In the rows, 128 means zero.
Y: 3 groups of rows, each row roughly a mix of its group's hidden directions
Y (125 x 12)
[[111 189  92 145 115 123  97  97 116  94 127 184]
 [ 90 155 101  78  99  96 169  97 119 149 165 141]
 [129 192  82 135 102 141 129 124 153 188 139 155]
 [152 143  53 167 114 118 111  81 148 128 159 126]
 [117 175 101 121  90 103 121  94 154 181 164 157]
 [ 94 113  81 108  81 125 194 152 153 112 132 127]
 [160 172  78 114 120  82 142  82 168 139 142 125]
 [159 134 188 146 157 112 104 112  77 105 123 174]
 [ 94 186 100 104 104  96 138 101 127 176 163 140]
 [101 161  80 137 125 161 142 141 147 173 105  69]
 [116  89 106 156 143 126 169 145 182  72 147 152]
 [ 61 141  94 147 121 152  94 131 164 177 108 133]
 [ 97 177 112 126 182 124  90  99 145 174  99 123]
 [111 185 103 146 112  85 103 101 137 168 164 163]
 [104  98  99 141 145 136 144 135 204  93 159 158]
 [148 142  60 187 111 129 105  99 146 109 158 138]
 [112 189 119 118 115 104 102  90 104 189 150 142]
 [130 129 114  60 110 106  92  82 134 127 182 131]
 [133 105 148 101  99  94 120  88 161 139 172 188]
 [162 136 185 110 165  75 140 119  91  92 116 132]
 [ 72 137  92 145 134 175  81 124 169 160 123 131]
 [151 124 149  97 140  95  95 106 101  68 151 178]
 [ 96 121  67 147  95 183 116 133 163 163 139 120]
 [ 91 139 153 129 145 188 112 131  93 168  96  84]
 [149 166  72 138 116  86 142  89 176 159 134 125]
 [ 80 149 133 132 157 105  68 118 119  92  97 172]
 [106 126 145 138 132  79 163  82 103 114 154 191]
 [ 98 118 100 142 103 156 147 158 175 197 132 107]
 [117  65 123 161 150 147 155 165 158  75 120 141]
 [105 138  97 177 122 195  84 120 104 135 136  98]
 [140 101 171  99 129  71 178 162 150 131 116 160]
 [122 155  97  91 108 109 115  87 155 171 189 138]
 [119 111  99 118 185 135  80  97 111  68 115 113]
 [162 126 182 153 155 112 103 110  76 105 129 175]
 [102 123 110 144 157 171 172 175 116 105  89  85]
 [132 126 207 139 158 139 109 125  72 138 104 150]
 [161 135 108 116 114 124  70 134 104  72  91  87]
 [181  96 104 145  95 184 130 160 126 158 160 138]
 [100 104 146 138 128 103 155 109 147 165 176 195]
 [160 161  64 173 121 116 111  77 144 132 150 129]
 [127 172  76 152  83 120 139 127 181 166 147 137]
 [ 61 127 136 151 189 114 126 132 169  99 118 107]
 [ 92  85 180  82 130 154 128 176 106 106 120 125]
 [140  78 128 120 132 153 159 152 150 182 133  67]
 [150 186 113 136 142 116  84  60 108 153 138 131]
 [153 125  77 124 106  69 150 121 181 112 156 151]
 [123 145 189 145 157  59 155 141 110 122 103 147]
 [ 79  94 116 135 134 162 149 190 171 110 103 131]
 [112 149 126 128 126 147 156 139 141 210 106  75]
 [171 158 110 135 124 161  89 146 131 116  87  64]
 [ 99 113  76 131  93 134 192 160 164 103 125 125]
 [ 82 107 179 146 180 109 143 131 149  83 123 100]
 [183  96 116  89 158 163 114  98 108 112 144  81]
 [163 127 177 153 155 113 101 106  76 103 130 176]
 [137 167 150 122 159 103 102  91  99  61 128 161]
 [154 102 189 131 151 134  61 124  94 150 114 138]
 [101  76 129 125 107 148 164 201 151 104 128 118]
 [ 63 151 125 159 160 136  89 126 156 172  98 139]
 [176 103 161 133 116  85  92  94  74 132 147 148]
 [179  99 136 107 173 148 125  90  97 101 135  78]
 [133 100 161 156 145 144 145 164  94  78  68 118]
 [130 145  63 180 118 177 138 127 138 126 126  81]
 [161 129  88 179 126 109 103  97 128  77 153 168]
 [143 197  79 140 100 131 115 114 126 140 141 184]
 [132 144 151  58 126 138  81  98  93 120 171 120]
 [ 97 129  86 149  99 162 144 152 176 187 138 116]
 [119  57 173 112 138 108 141 142 111  84 114  91]
 [112 200  98 141 126 109 125 111 134 189 161 128]
 [131  71 122 129 110 148 154 168 145 189 124  86]
 [172 178 103 113 107 124  69  90 149 144 143 105]
 [152 121 150 107 145 109 116 103  91  41 133 137]
 [106 166 111 155 130 147 145 137 175 206 132 121]
 [ 80 140 138 147  91 111 140 172 163 185 113 154]
 [122 140  90 134 133 109 157 102 195  98 177 153]
 [128 143 174  90  92 111 151 105 128  59 157 131]
 [ 87 126 159 134  97 121 134 182 171 183 124 152]
 [116 192 103 135 109  86 106 101 130 175 164 147]
 [ 99 160  67 125 126 122  92 128 170  71 118 130]
 [168  91  96 125  72 161 133 155 113 182 133 127]
 [160 181 123 132 147 109  93  56 106 148 134 135]
 [ 94 147  78  98  88 105 178 110 153 135 164 144]
 [108 182 170  97 159  89 139  78 136 104 123 110]
 [171 128 143 128 142  66 127  81 128 103 132 184]
 [148  67 156 124 142 166 149 155 126  79  89 108]
 [106 120 158  53 123 121  77 113 106 116 162 145]
 [109  61 158 133 125 129 170 185 141 108 106 142]
 [157 121  89 128 108  61 142 117 174 119 160 164]
 [136 107 146  99 129  64 182 144 169 125 106 159]
 [108  59 166 135 130 129 164 177 135 104 102 149]
 [159 127 177 130 153 109 102 114  78  84 134 176]
 [123 122 161  53 126  89  93 105 120 126 160 157]
 [146 180 136 121 154  99 112  58 103 142 164 138]
 [108 131 133 152 136 186  64 102  78 131 141 115]
 [ 85 118 152 120 132 200 116 156  98 138 109  84]
 [178 148 143 121 125 105 116  70  61 113 122 117]
 [176  91 119 125  86 175 119 170 127 169 152 144]
 [147 136 103 120 127 169 119 161 130  92  80  61]
 [ 89 165  76 126 153 153  81  85 144 151 111 119]
 [127 128  59 149 148 129 130  88 103  65 125 111]
 [126 130 108 200 131 169 164 166 132 130  92 100]
 [175 181 123 124 125 100 107  62  93 119 136 117]
 [178  92 153 107  86 165 123 172 131 162 155 143]
 [113 115 186 113 142 150 158 192 107 104  91 124]
 [135 131  55 128 103  87 144 119 188 131 151 130]
 [138 101 130 143 123 168 124 194 133 112  75  86]
 [ 86 167  79 104 105 102 179 103 139 130 160 140]
 [120 168  72 156 102 120 103 133 117 111 124 196]
 [153 138 194 119 149  73 121 140  91 123 104 164]
 [115  78 110 137 106 150 151 172 156 188 124  94]
 [154 105 148 129 162 157 125 162 102  82  88  74]
 [123 167  72 161 124 178  95 100 117 137 138  87]
 [125 158 108  96 113 102 110  79 144 171 188 148]
 [151 163 107  99 110 100 105  76 138 166 185 128]
 [103 108 193  92 142 133 159 179 120 127  88 127]
 [154 124 192 128 151  68 154 141  95  97 115 141]
 [143 110 175 161 134 150 148 160 114 206 123 124]
 [154 110 152 115 137 110 112 109  80  45 130 144]
 [ 95 174  63 127 117 131 161 130 180 137 152 119]
 [112 137  74 131 130 126 137 116 205 117 176 142]
 [128  86 141 114 119 103 188 189 161 104 115 140]
 [ 87 110 134 121 126  93 160  99 129 148 177 192]
 [ 74  84 128 122 124 140 146 165 172 167 154 163]
 [156 103 132 136 153 169 128 168 128  82  87  74]
 [172 132 114  86  87 122  88 106 188 123 153 121]
 [158 131 181 105 167  75 128 121  92  84 115 137]]
one row of each group, then the others: which group is each in?
[113  99  77 107 113 172 119 118 148 176 124  74] | M
[152 123 166  96 130 105  69  81 105 158 157 151] | U
[ 84 129 139 121 126 201 113 151 106 152 115  77] | X

[181 103 161  96 130 129 144  74  82 149 153 118] | U
[ 96 135 149  99 134 148 153 142 133 200  96  80] | X
[ 74 160 119 125 158 154  64 107 159 149 114 141] | M
[155 109 153 130 172 151 124 150  84  86  95  77] | U
[ 57 125 142 146 181 129 128 127 179 116 123  96] | M
[144 152  70 110 109 106 103  69 154 140 170 122] | X
[136 165 149 112 124 138  94 121  65 184 103  97] | U
[141 148  86 197 125 170 159 149 135 124 108  91] | X
[ 68 154  58 161 124 109 132 106 133 108 104 129] | M
[113 122  65 173  91 155 112 160 134 158 125 167] | M
[113  96 111 121 111 129 185 196 168 110 117 111] | X
